In the rows, zero is written as 100.
Rotation paths and how fast each direction turns (degrees a step):
Each turn is a multiple of 5 degrees from 10 to 175, or 0.
Each row of a path follows its step; steps can be skipped.
Rotation 1:
step 1: 117,84,111,112,85,76,133,113,96,68,109,106,102,105,79,115,106,125,152,104,112,99,74,132,90,102,98,86,114,89,87,104,85,63,100,96,122,75,81
step 2: 109,71,90,119,114,100,123,125,112,90,139,93,95,96,70,118,139,113,92,101,116,116,79,112,99,77,59,115,102,67,97,108,97,84,118,71,90,94,95
step 3: 113,115,71,122,133,87,114,135,95,64,101,90,117,119,103,112,117,96,98,71,99,90,90,109,78,102,90,113,103,53,139,96,117,109,108,83,79,103,105
step 4: 122,83,91,138,90,72,89,102,97,55,104,70,108,122,116,118,86,99,131,88,81,107,89,129,65,108,92,94,140,96,107,86,117,101,97,99,113,111,107
step 5: 94,58,62,122,93,79,91,112,112,82,111,77,96,71,114,119,110,117,89,123,91,107,91,104,68,103,64,91,115,85,76,106,79,75,96,113,102,129,109
step 6: 73,99,83,113,106,92,114,154,64,64,85,106,126,79,104,97,100,101,75,123,84,90,89,117,103,100,75,99,104,79,112,126,100,83,82,113,82,120,96
step 7: 102,96,114,131,84,88,83,126,64,95,79,109,140,103,104,90,108,92,121,103,80,130,101,152,91,100,62,89,95,105,122,106,122,78,101,90,106,95,102
step 8: 105,97,102,111,97,79,78,118,118,108,68,112,96,95,94,107,118,88,122,93,115,123,81,112,56,111,48,82,102,85,93,109,69,63,115,106,103,81,121
step 9: 88,97,99,76,112,101,99,139,102,67,98,124,79,111,85,111,107,87,119,111,114,84,59,122,90,113,58,107,130,92,100,110,80,89,108,106,58,100,87
step 10: 88,88,81,87,109,99,73,102,83,81,127,108,136,117,90,115,122,114,135,95,85,101,92,138,101,110,82,131,104,87,113,84,114,67,98,79,62,99,87
Speeds:
92,100,99,92,101,102,98,97,99,108,95,111,99,94,98,99,107,95,112,93,107,96,82,109,109,94,101,92,102,96,102,104,98,101,102,90,108,98,102 | 45
103,113,102,96,95,93,99,103,107,102,111,103,114,92,104,101,87,101,107,99,98,96,103,112,100,105,103,97,103,101,105,96,110,99,104,101,102,101,88 | 115
103,103,84,102,107,99,91,94,104,116,106,96,109,96,100,111,108,106,101,97,104,99,104,95,97,101,93,96,88,101,101,108,100,98,101,105,97,99,104 | 135
107,106,105,99,101,103,103,99,106,101,106,98,91,107,97,101,101,87,99,94,98,105,100,103,101,101,97,92,102,97,112,98,100,98,120,106,91,100,112 | 65
Rotation 2:
step 0: 104,101,100,86,89,90,94,126,74,116,84,109,132,104,89,93,106,115,122,96,93,131,99,118,117,121,98,79,111,124,115,126,109,84,88,99,118,130,90
step 1: 97,105,114,134,94,111,109,102,93,112,95,114,89,109,58,99,87,84,127,109,124,86,100,116,103,99,90,97,61,95,110,100,87,91,94,111,68,129,104
step 2: 85,94,84,100,107,137,99,100,107,94,115,118,75,86,104,89,125,106,97,87,101,111,61,86,84,112,67,88,91,96,108,90,88,110,107,137,95,88,114
step 3: 73,96,97,127,72,111,103,115,116,114,81,122,113,99,121,106,103,103,101,60,108,113,87,73,100,83,125,111,123,104,113,112,107,112,103,88,110,80,84
step 4: 84,115,101,92,108,104,99,103,117,99,80,80,125,109,108,98,101,85,109,100,123,98,108,132,76,105,109,122,125,88,98,105,119,90,83,135,97,127,67
step 5: 105,101,134,123,99,60,103,100,107,81,105,118,74,90,95,93,84,83,103,118,82,101,96,88,97,117,75,114,120,88,100,105,93,85,96,130,112,125,107
step 6: 106,120,85,107,43,91,97,110,116,87,112,99,98,110,105,112,121,103,112,102,73,111,104,85,70,101,96,64,75,84,88,98,99,112,90,102,111,99,117
step 8: 107,116,97,106,118,104,79,90,104,99,70,75,123,97,96,76,82,118,91,118,93,99,69,83,84,133,92,108,110,96,132,113,89,107,103,86,81,115,82
step 9: 104,96,101,109,123,70,91,117,84,115,93,98,109,81,96,89,111,100,142,62,68,106,103,105,94,105,100,103,76,107,128,105,106,93,109,112,115,120,120
step 10: 106,72,84,111,81,121,114,128,96,104,113,99,89,69,69,113,76,95,127,103,114,112,106,110,75,95,96,98,74,99,89,124,105,99,81,111,88,88,90
Speeds:
101,89,102,96,102,101,110,110,104,98,98,109,95,97,97,92,103,91,101,100,88,109,103,93,107,112,106,105,107,110,94,96,100,94,100,97,90,100,99 | 155
96,98,94,101,94,104,94,101,102,98,100,89,95,96,100,86,99,99,99,102,101,100,94,101,103,86,101,99,111,106,103,94,110,97,110,91,103,114,94 | 85
107,102,93,106,96,89,98,89,89,98,93,98,96,96,99,99,91,99,110,98,94,100,99,108,108,105,102,100,96,102,97,95,97,87,102,114,100,105,94 | 85
97,103,98,121,103,92,103,98,96,104,107,100,94,102,97,104,95,96,103,102,102,103,101,97,103,95,93,103,111,107,104,108,96,96,92,87,99,90,99 | 160
102,94,101,99,100,95,97,110,101,105,95,102,99,94,97,103,90,105,82,107,102,109,92,92,108,97,99,91,98,94,101,109,97,93,100,105,106,98,92 | 140
